Each named turn below is shown by a few rows before and after it. Which turns, in which order, take the first row of each later pair to the second? The first pair is answered.
z_519 (before -> after):
[  0   4 -19  15 -10  -6 -13   2  10 -11 -10 -15   6   9   2  10  -1  14
 -14  -4   0   8 -18] -> [  2   0 -23  -1 -11  -2   3  11  20  -1   6  -6  24  11   9  10   2  10
   8  10  -8   1  -5]
[  1  -5 -15  -4 -12  10   8   3   3  -3  17  -1  -7   7   4   6  -5  15
   1  11  -4  -8  -6] -> [  3 -10 -10 -10  -9   8  14  -3   1   4  19   6 -14   6  -1   1  -2   4
   7   9  -3  -6   3]
[  5  -1  -2  -1   1  -8  -1 -10   2  -8  -1  -3   9  -1   2   3   3   0
  -2  -3   3   4   9] -> [ 5 -1 -2 -1  1 -9 -2 -9  2 -8 -2 -4 10 -1  2  3  2  1 -4 -3  2  4  8]
z_657 (before -> after):
[  4  12  14  -1  14  -3  -7  -1   1  -1  -1  14  -4   0 -10  -5  17 -11
  10  -7  -4   7   8] -> [  3  12  14   0  14  -3  -9   1   0  -3  -3  14  -2  -1 -10  -5  17 -11
   8  -7  -3   7   6]
[  7  -4  -7   6  -6   1 -14  13   7   3  -1 -10   8  22   7   4   3   3
  -3  -7  -1  -2   5] -> [  3  -3  -7   9  -7   2 -17  16   0  -3  -8 -10   9  14   7   3   4   3
  -9  -8   0  -2  -1]
[  7   5  14  -3   2  -6  -2 -14  -3   9  -2   0 -18   6  -9  -7  -3  -6
   4 -15   4   1  13] -> [  8   3  14   1   2 -10  -6 -11   1  10  -6  -1 -11   8 -11  -5  -2  -8
   3 -16   6   1  13]
z_806 (before -> after):
[ -4   8 -13  -9  -5   8   1  10   3  -4  10  -1  13  -9  16  -2  -3  21
  10   8  -6 -10 -10] -> [ -7  10  -4   6   0   3 -14   0 -12 -10 -12  -4  -4 -16   3  -7  -3  15
 -10  -8   2  -3 -19]
[ -8   0   4 -12  -2   5   3   8 -11  -8  -8   7   6  -9   5  -7   5   1
   0  -1  -6  -6 -15] -> [ -5  -3   9 -10   1   1   1  -1 -13  -4 -12   8  -5  -8  -3  -9   6  -7
  -3  -8  -1  -2 -11]
[ 0 -7 -8  0 -2  3  3 13 13  0  5 -4 18  2  3  8  1  5  1 13 -1  0 -3] -> [ -4  -4  -5  10   0   1  -7   9   3  -8 -10  -7  11  -3  -2   5   1   6
 -13   4   3   3 -13]
[  4 -18 -14  15  -5   2   5 -15  -8  16  -3  -2  -6 -11  -1   6  -4  -1
 -19   4   7   6  -3] -> [  7 -21 -15   9  -4   2  13 -14  -2  22   6   1  -3  -6   0   7  -3  -2
 -10   9   5   4   5]
z_21 (before -> after):
[ 4  2  2 -1 -3 -4  6 -2  9  4  8 -2  2  3  4  0 -3  1  9  3  0 -4  5] -> [ 5 -1  4  0 -1 -7  4 -3  9  6  3  0  1  3 -1 -1  0 -6  8  1  2 -2  8]
[-1  6 11  3  0 -3 -4 -5 -4  5 -5  2  4 -6 -4 -5 17  8 -6  1 -4  7 -2] -> [-2 10  7  1 -1  0 -3 -3 -4  2 -1  0  5 -5  2 -3 15 15 -5  3 -7  4 -5]
[-2 -4 -9  5  0 -3 -1 20 -4  2 -4  7 25 -6 -3  0  3  4  9  0 -5 -6 -2] -> [-1 -6 -7  7  3 -6 -3 18 -4  3 -8  9 25 -6 -8 -1  4  0  8 -3 -3 -4 -1]
z_234 (before -> after):
[  0  -5  -5   5  -1   1   4 -20  -7   3   1  -4 -32  -1  -1  -3  -8  -2
 -17   4   6   6   0] -> [  5  -5  -7   7  -3  -2   4 -19   8   8   7 -10 -26  11   0   2  -9   3
 -12   6   6   6   5]
[ -6 -11 -17  -6  -2   7  10   2   3  11  -7   1   4   9   6  -5  -2  -3
   2  10  -7  -7   3] -> [ -5  -7 -17  -5  -4   7   9   5   4  10  -8  -1   8   9   7  -6  -4   2
   3  10  -8  -9   1]
[ -5 -11   4  -8   0   4  10   7  -9   3   2  16  -1 -11  -1  -1   4  -7
   5   2  -3 -15   7] -> [ -2 -13   3  -7   0   2  11   5  -2   8   6  15  -1  -4  -3   2   4  -9
   7   3  -2 -14  12]
Now pairs of rows:
Each pair is two turns apart.
[  6  -1  -1  -2   0   2   9  18  -2   8   0  11  12   0   2 -13   4  -4
  17  -2 -12 -16  -1] -> [  2   2   0   3   1   4   2  19 -11   1 -10  10   9  -8   1 -14   4  -2
   7  -5 -11 -16 -12] | z_234 then z_806
[ -7  -1 -17   7 -17   3  -9  18   0  11  -6   0  26   1   3   1   2 -14
  -9   4   5  -4  -5] -> [ -7  -3 -16   9 -16   1 -11  17  -1  12 -10   1  25   0  -1   0   2 -18
 -11   3   6  -2  -4] | z_806 then z_519
[ -3  -6   5   3   5   6  -5   4 -10   4 -19   8  10 -11   3 -15  15 -21
   0 -15  -3  -2  10] -> [ -1 -14   0   0   7   8   3  -4  -6  13  -9   9  -3  -3   1 -12  16 -25
   3 -10  -1   2  19] | z_657 then z_234
[ -2  -4  -2   6   5  -1   2  -7  -8   2   2  -1 -16   1  -3   0  -3   1
  -5   2   2   4   1] -> [ 0 -2 -5  9  3 -2  0 -3  2  2  4 -7 -9  8  0  4 -5  8 -4  4  2  3  0] | z_234 then z_519
[ 3  1 -6  1 -2  6  1  0  3  1  6 -3 -1  2  4  2 -1  7 -1  2 -4  0  0] -> [ 3  2 -3 -2 -2  5  2  1  2  2  6 -1  0  2  4  1  0  5  3  1 -6 -1  2] | z_519 then z_234
[ -4  -6   6  12   8   1   1   5  -6  16  11  10  13   5 -16  -6   1  -1
  15  -3  -1   9   3] -> [ -6   2   4  16   5   3  -4  13  -6   7   9   4  23   2 -10  -5  -2  10
  13  -2  -4   5  -5] | z_234 then z_806
[  4 -10   7 -12   4  -3  10  -9 -10   6   1   9 -18  -7 -14  -7   3 -20
  13  -6   3   4  12] -> [  3  -3  -4 -20  -3   5  18  10  -1   0  16   5   7  -5   4  -1   0  -3
  25   9  -7  -6   8] | z_806 then z_234
[ -2   2   1 -15   3   9   7   7 -26  -8   5   9   8 -13   0 -11   4  -4
   5   1  -6 -12   2] -> [  3  -4  -1 -18   3   8  14   0 -17   1  16   9   1  -2  -1  -7   4  -7
  13   3  -5 -10  13] | z_657 then z_234
[  3   3  -3   5   4 -10   2   3  -3   1  -1   6  13   6  -4   3   0  -3
  -3   4   1  -2  -5] -> [ 0  2 -3  4  4 -7  3  1 -9 -1 -2  8  8  1 -5  2  0 -5 -6  5  3 -1 -7] | z_657 then z_234
[  1  -2  -3  -4   3   6   7  -1  -7   0   4  10  -8   4  -2   4 -11   6
   0   4   0   4   0] -> [  5   1  -2  -3   0   3   5   1   2   1   7   6   0   9   0   6 -13  10
   4   4  -1   3   2] | z_657 then z_234
[ -6  -3 -15  10   0   7  -2   1  -2  -7   1  -7  -8  -3   3  12  -3   7
 -11   7   4   2 -15] -> [ -4  -6 -18   1  -2   8   7   6   7   0  11  -3   4   2   7  14  -1   6
   2  16  -1  -2  -6] | z_519 then z_657
[ 5  1  0 -4  0  3  6 -4  0  4  2  2 -5  0  0 -4 -1  0  1  0  1  0  6] -> [ 2  3 -3 -4 -1  5  5  1 -2 -1  2  1  0 -3  4 -3 -2  4  1  3 -2 -3  1] | z_806 then z_234
[  5 -10  -9 -11   1  10  11   4  -4  -1   6   6   2   0   4  10   5 -12
  -4  12   2  -5  -3] -> [  4 -10  -5  -2   3   7   3  -4 -11  -5  -4   2 -11  -2  -2   9   4 -12
 -15   4   7   0  -8] | z_519 then z_519
[ -4 -10 -18  -8  -7  12  14   2 -13   1  10  -1 -14 -12   8   7  -2   6
  -7   8   0  -3 -10] -> [  3 -17 -19  -7  -6   5  16  -1   4  14  16  -4 -11   3   3  11  -1   2
   0   9   3  -1   1] | z_234 then z_657
[  1  10   3   4  -1   1  -9   4  -5 -11  -3  -8  -1   0   2  -2  -1   5
  -7  -4   0   1  -9] -> [  5  -1   5  -3   4  -1   0  -7  -4   3   2   1 -13   3  -7  -5   4 -10
   0  -4   3   6   4] | z_234 then z_806
[  1  -7  -4 -22   0   8  19   7  -5   6  14  14   8  -8   4   1   6 -10
  17  14  -6  -4   7] -> [  4  -2  -3 -17  -2   2  14  14   7   7  12   8  23  -1   6   2   4  -5
  20  14  -7  -6   8] | z_657 then z_234
[  8   7  -3  13  -7  -3 -14  18   2  -7  -6 -10  15   0   3  -3   5  14
   5  -2  -1  -7  -8] -> [  5  11  -6   5  -7   8  -5  11 -12 -14   1  -6  -3  -9  11  -6   2  19
   6  -1  -4  -9 -11] | z_657 then z_657
[-10   9  14   8  -1   1 -19  -4 -14 -14 -24  -8  14 -12   2   1   2  10
  -7 -16   4  -4 -19] -> [-11  12   4  -7  -5  13  -3   6 -12 -15  -5  -3  24 -15  18   3   1  17
   9  -1  -6 -13 -16] | z_519 then z_657
[-12   8   6   2  10  -4  -3   6  -2  -5 -17  13  -2  -3   4 -11   7 -13
  12  -9  -9  -9  -1] -> [ -8   2   4   0  11  -5   2   2   4   3 -10  15  -3   4   1  -9   8 -18
  17  -6  -7  -8   6] | z_806 then z_234
[  5 -13  -8   6   2  -3  -2  13   4   4  -6   3  14   1  -4  -4   1 -15
  -9   8   7   1  -2] -> [  2 -11  -9   3   2   2   1  15  -4   0  -6   6  12  -7   0  -5   1 -14
 -11  10   4   0  -6] | z_657 then z_519
[ -5   9   6  -1  -4   4  -1   0  -7 -12  -4  -1   4  -6   6  -8  -1   5
   1  -7  -2  -7  -1] -> [-4  6  7 -7 -4  4  5 -1 -6 -6  0  4  5 -6  5 -9  1  0  9 -6 -3 -8  6] | z_519 then z_519
[  2  -2   5   3   1   5  -8 -10  -7   0  -1   0 -14  -5   0  -6  -3   0
  -2 -10   1   7   1] -> [ 4 -2  1 -5 -1  7  1 -7  2  6 12  1 -7  1  5 -3 -3  2 10 -2 -2  3  9] | z_657 then z_806
[ 3 -1  3  0  7 -4 -2 -2  3  5 -4  4 -2  4 -2  1  0 -4  1 -3  2  2  5] -> [-1  3 -2  1  3  0 -2  7  3 -1 -2  1  8  0  6  4 -2  5  0  2 -2 -2 -3] | z_806 then z_806
[ -7  -4  -1   3   5 -10  -4 -12  -7   5  -3  -2  -5   9  -8   0   1   3
  -7   2   4   0  -3] -> [-8  2 -6 -1  1 -5 -1 -5 -3  1  6 -5  4 10  3  3 -2 15 -2  9 -2 -5 -5] | z_21 then z_519
[ 19  14   8  -2   3  -9   2 -10   3   1   1  -4  -2  12   3  -2 -12  18
  -8  -3   2  -2  -4] -> [ 20  11   8  -9   3  -8   9  -8   6   6   7   0   2  13   5  -3 -10  13
   1   2   0  -4   3] | z_519 then z_519
[-11   4  25 -14  17   0   0  -4 -14   9  -5  21  -4 -11  -6  -5   8 -12
   8  -1   8   2   9] -> [ -9   5  10 -17   9   5   7  12   7   9  13  14  19   0   8   7   6   4
  19  17   0  -6   9] | z_234 then z_806
[ -2  -2   7  -8  -3  -2  -3  -1  -5   0   3   7  -6  -2  -6  -8  -1   5
  -1  -6  -6   1 -11] -> [ -1   0   5  -9  -4  -1  -2  -2  -3   0   6   6  -7   1  -3  -6  -3  10
   0  -4  -8   1 -11] | z_519 then z_657
[  6   7   6   8   3 -10  -2  -5   7   9   3 -11 -10   7   2   7  -4  12
   6 -23   2  -2   8] -> [  5   8   3  11   1 -10  -6   5  12   5   1 -13   5   7   4   9  -4  15
   6 -18   0  -5   3] | z_657 then z_519
[ -9  -8  -6   0   5  -1   9  10  -3  -4   4   4   9  -7  -8  -3  22 -23
  -3   5 -13   6   3] -> [-10  -7  -5   2   6  -1   6   8  -7  -6   0   4   4  -9 -10  -4  21 -24
  -8   2 -11   7   0] | z_806 then z_519
[  3  -9  12  10   8  -9  -1  -5  -6   4  -9   7   5 -12 -15   1   4  -7
  -6  -3  -5   1   1] -> [  1   6   2   6   0   2   4   0  -4  -8   6  -3   8 -12   7   6  -4  18
  -2   6 -14  -7  -8] | z_21 then z_21
[  3  -1   3   5   5  -4  -3  -6  -5   4  -1   2 -10  -2  -8  -1  -1  -4
   0  -6   2   4  -2] -> [ 0  4 -2  8  2  0 -5 -2 -6 -2  0 -3 -9 -2 -1  2 -5  6 -4 -3  0  2 -9] | z_519 then z_657
[-6  8 -8  7 -4  7  3  3  2 -3  7 -7  0 -1 11  2 -7 11  3 10  0 -1 -1] -> [-3  2 -4  0 -2  4 10 -1  5  6 12  0 -2  1  7 -1 -4  1 13 10  1  0 10] | z_657 then z_519
[  0   8  -1  -6   6   5   4  -9   4   2  -3  11 -17   3  -4  -2   3 -15
   3 -11  10   4  -5] -> [ -1   9  -5   3   4   5  -2  -8   7  -2  -6   2 -19   5  -4   3   1  -8
  -6 -10  12   6 -13] | z_519 then z_234
[  5   0   2 -11  -5   3  16  -7  10   8  22   3  -4   8   4  -3  -4  -3
  20   1  -1  -9  19] -> [ -1   7  -2   5 -10   0  -1  18  15  -7   6  -7  29   4   9   3  -4  11
   8   5  -2 -13  -1] | z_657 then z_806
[  4  -9  -2   9   2 -16  -7  -4   8   2  -7   0  -4   6  -6   7  11  -9
  -7  -1   2   5   7] -> [  2   3 -11   6  -5  -5  -2   2   9  -9   7  -8  -3   6  12  11   4  14
  -4   6  -6  -1  -1] | z_21 then z_21
[ -6 -12   0   0   1  11   8  -4  -5  -3  -3   2  -6  -8   4   0   0  -4
  -1   3   3  -2  -4] -> [  0 -14   0  -1  -1   7  11  -7   5   5   4   1  -5   2   3   3  -1  -5
   6   4   3  -2   4] | z_657 then z_657
[ -5  -7 -13   3  -2   3  -9   7   6  -9 -11   7   6  -4  -7  -6   5 -13
  -7   9 -14  -2 -12] -> [ -5  -9 -11   2  -1   1  -8   4   5  -6 -12   9   3  -5 -10  -8   7 -18
  -6   7 -13  -1  -8] | z_519 then z_806
[  4   1   8  -8   6 -13  -7   4   8  15  -1   8  12   3   3  -1   0 -14
  15  -6  -6   2   4] -> [ -3   4   7  -4   8  -9 -11  10  -6   4 -13  10  13 -10   4  -3   1 -13
   5  -7  -6   2  -9] | z_657 then z_657
[-14 -11   2   6  -2   0  -8  14   0  -5 -19  -8  21   7 -10  -3   7   3
  -5  -4   6   1 -19] -> [-16 -12   1  -5  -1   5   1  19  -3  -3 -13   0  27   1  -7  -6  10  -2
   4   2   1  -2 -15] | z_519 then z_234
[ -2  -6  -3 -12   7   7  10  -4 -13   8   7  15 -15  -9  -3  -5   9 -13
  -2  10   4   4   3] -> [ -3  -5  -3 -10   7   8   8  -5 -16   4   5  13 -18 -11  -3  -4   8 -11
  -6   8   4   4  -1] | z_806 then z_519
[  5  -4   3   1   7 -12  -4   5  13   8   1  -2   3   4   5  -2   3 -12
  14 -10   3   0   9] -> [  1   7   5   0   6  -8  -8  11   4  -4  -5  -2  10  -5  11  -6   0  -3
  13 -12  -2  -6   0] | z_234 then z_234
[ 13  16  -3  11  -9  -9  -6  -3  17  -8  -1 -18  11  13   1   9  -7   5
   0 -11   0  -4  -5] -> [ 14  15  -4   7  -9  -9  -2   0  22  -4   3 -15  17  15   1   9  -5   3
   6  -8  -1  -6  -2] | z_806 then z_519
[  4   4  -1  -8  -3   6   5  -9   2   2  13  -1 -13   6   4  -2  -4   7
  11  -1  -3  -3   6] -> [ 1  2 -5 -8 -4  9  6  2  3 -1 12  0  1  2  8  1 -3  9 11  7 -6 -6  2] | z_21 then z_806
[  6  11   2  10  -6  -3   0  -1   7  -7   3  -9  -3   8 -10   3  -3   3
 -15   3  11   0 -15] -> [  8  10   1   9  -6  -4   2  -1  12  -3   7  -9   0  13 -10   4  -4   2
 -11   5  11   0 -10] | z_806 then z_519
[-3  1 -3 -2  3  1  1 -1 -8 -8 -5  0  6  1 -3  0 -1  2 -5  9  1 -1 -3] -> [ 0 -4 -2 -1  5 -3  1 -7 -4 -1 -4 -1  1  7 -9  0  0 -3 -4  6  4  2  4] | z_806 then z_234
[-10  -2  -8   5 -14   3   1   9   5  -3   2   4  -2   4  12  11   2  20
  -3   7  -2   8 -12] -> [ -5 -11   2   6  -8  -5   0  -9   4  10  -3   9 -21   9  -4   6   6   3
  -4  -4   6  15   1] | z_806 then z_806
[  4  -4   4   2   0   3   6   5 -11  -4   1  10  -8 -10   0  -1   2   5
   6   1  -9  -9  -5] -> [10 -6  4  2  0 -1  8  3 -1  4  8  8 -6  0 -1  1  2  3 13  1 -8 -9  4] | z_657 then z_657
[ 5 10 10 -1 -3 -4 -3 -3  0 -3  3 -1  4  0  4 -4 -4  8  8 -7 -1 -4  1] -> [ 5  9 11 -3 -2 -5 -2 -5 -2 -2  3  2  0  0  2 -5 -3  5  8 -8 -1 -3  2] | z_519 then z_519
[  4  12   6  -5  -1 -14  -8   2 -10  -4  -1   9   2  -3   0 -18  -2  -3
   9  -6   5   7  13] -> [  4  12   7  -5  -1 -13  -9   0 -11  -5  -1   7  -1  -1   0 -18  -2  -2
   7  -8   6   7  12] | z_806 then z_519
[  1  -2   2   8   2  10  -4   3  -5  -1 -12  -7   4  -4 -13   7   5   0
  -2  -4  -5  11  -7] -> [  3  -5   3   1   4  11   5  -5  -6   6  -4  -2  -7  -2 -15   5   5  -5
   5  -5  -5  12   2] | z_657 then z_806
[ -1  -2   3  -5   2  -2   2  -7  -3   4   4   3  -5   0  -5  -6   0 -10
   3  -2   5  -2   5] -> [-5  5 -2 -4 -2  3  0  4 -4 -6  4 -2  8 -5  5 -3 -3  3  0  4  1 -7 -7] | z_806 then z_806
[  6  -3   4   6   2  -8  -1   5   5  -1 -11   0   0   0  -1   0  -9 -16
   1   2  -3   3   0] -> [  6  -2   3   4   1  -8   0   8   9  -1  -7  -1   4   3   2   1 -10 -14
   5   4  -5   2   2] | z_234 then z_806
[-7  6 -4 14 -4 -2 -4 10  4 -3 -3 -8  8  2 11  6 11  2 -8 -3  2 -4  4] -> [ -8   5   0  14  -2  -2  -4   2  -5  -4  -7  -6  -5  -3   7   3  12  -4
 -13 -10   5  -1   4] | z_806 then z_657
[  4   4  -2 -17 -10   2   1   2  -2  -8  14  -5  13   5   2  -3  -2   0
  12  10   3  -7  14] -> [  2  -2   2 -18  -6   0   0   2  -9  -6   5   4  12  -2  -6  -8   3 -13
  10   7   5  -4  16] | z_234 then z_21
[  5   2   3  -5   0  -2   6  -8  -3  -1 -10   3  -9   0  -1  -2  -5   1
  -8   4   2  -1   4] -> [ 8  1  2 -5 -1 -4  6 -8  5  2 -6  1 -6  6  0 -1 -6  2 -5  4  2 -1  7] | z_657 then z_234
[ 1 -3  3  5 -2 -2 -1 -3  3  4  0 -2  0  6 -3  0 -2 -2  0 -1  3  4  2] -> [ 1 -2  1  4 -3 -1  0 -1  5  4  2 -4  2  7 -1  1 -3  0  1  0  2  4  1] | z_519 then z_806
[ -3 -14 -18  -6   2   5  -1  19  10   9  -5   5  27  -3 -11   3   6 -17
   6  13  -6 -10   5] -> [-12  -5 -20  -3   1  16  -3  17 -13  -9 -14   4  12 -20  -5   0   4  -8
  -9  10  -7 -10 -13] | z_806 then z_657
[ -3   5  10   2   9  -2  -1 -21   1   5   3  -3 -24   1   0  -7  -3  -1
   1 -16   0   3   8] -> [  0   1  13   9   9 -10  -8 -16  11   9  -4  -5 -10   7  -6  -5  -1  -4
   0 -17   2   3  10] | z_657 then z_657
[  0   4   8  11   7  -8  -8  -3   3  -2 -10   0  -3  -9  -5  -5  -3  -3
  -6 -14   4   0   0] -> [ -5   5   2  10   6  -4  -7   3  -2  -7 -11   1   1 -15   0  -4  -2   0
 -10  -8   2  -2  -6] | z_519 then z_234
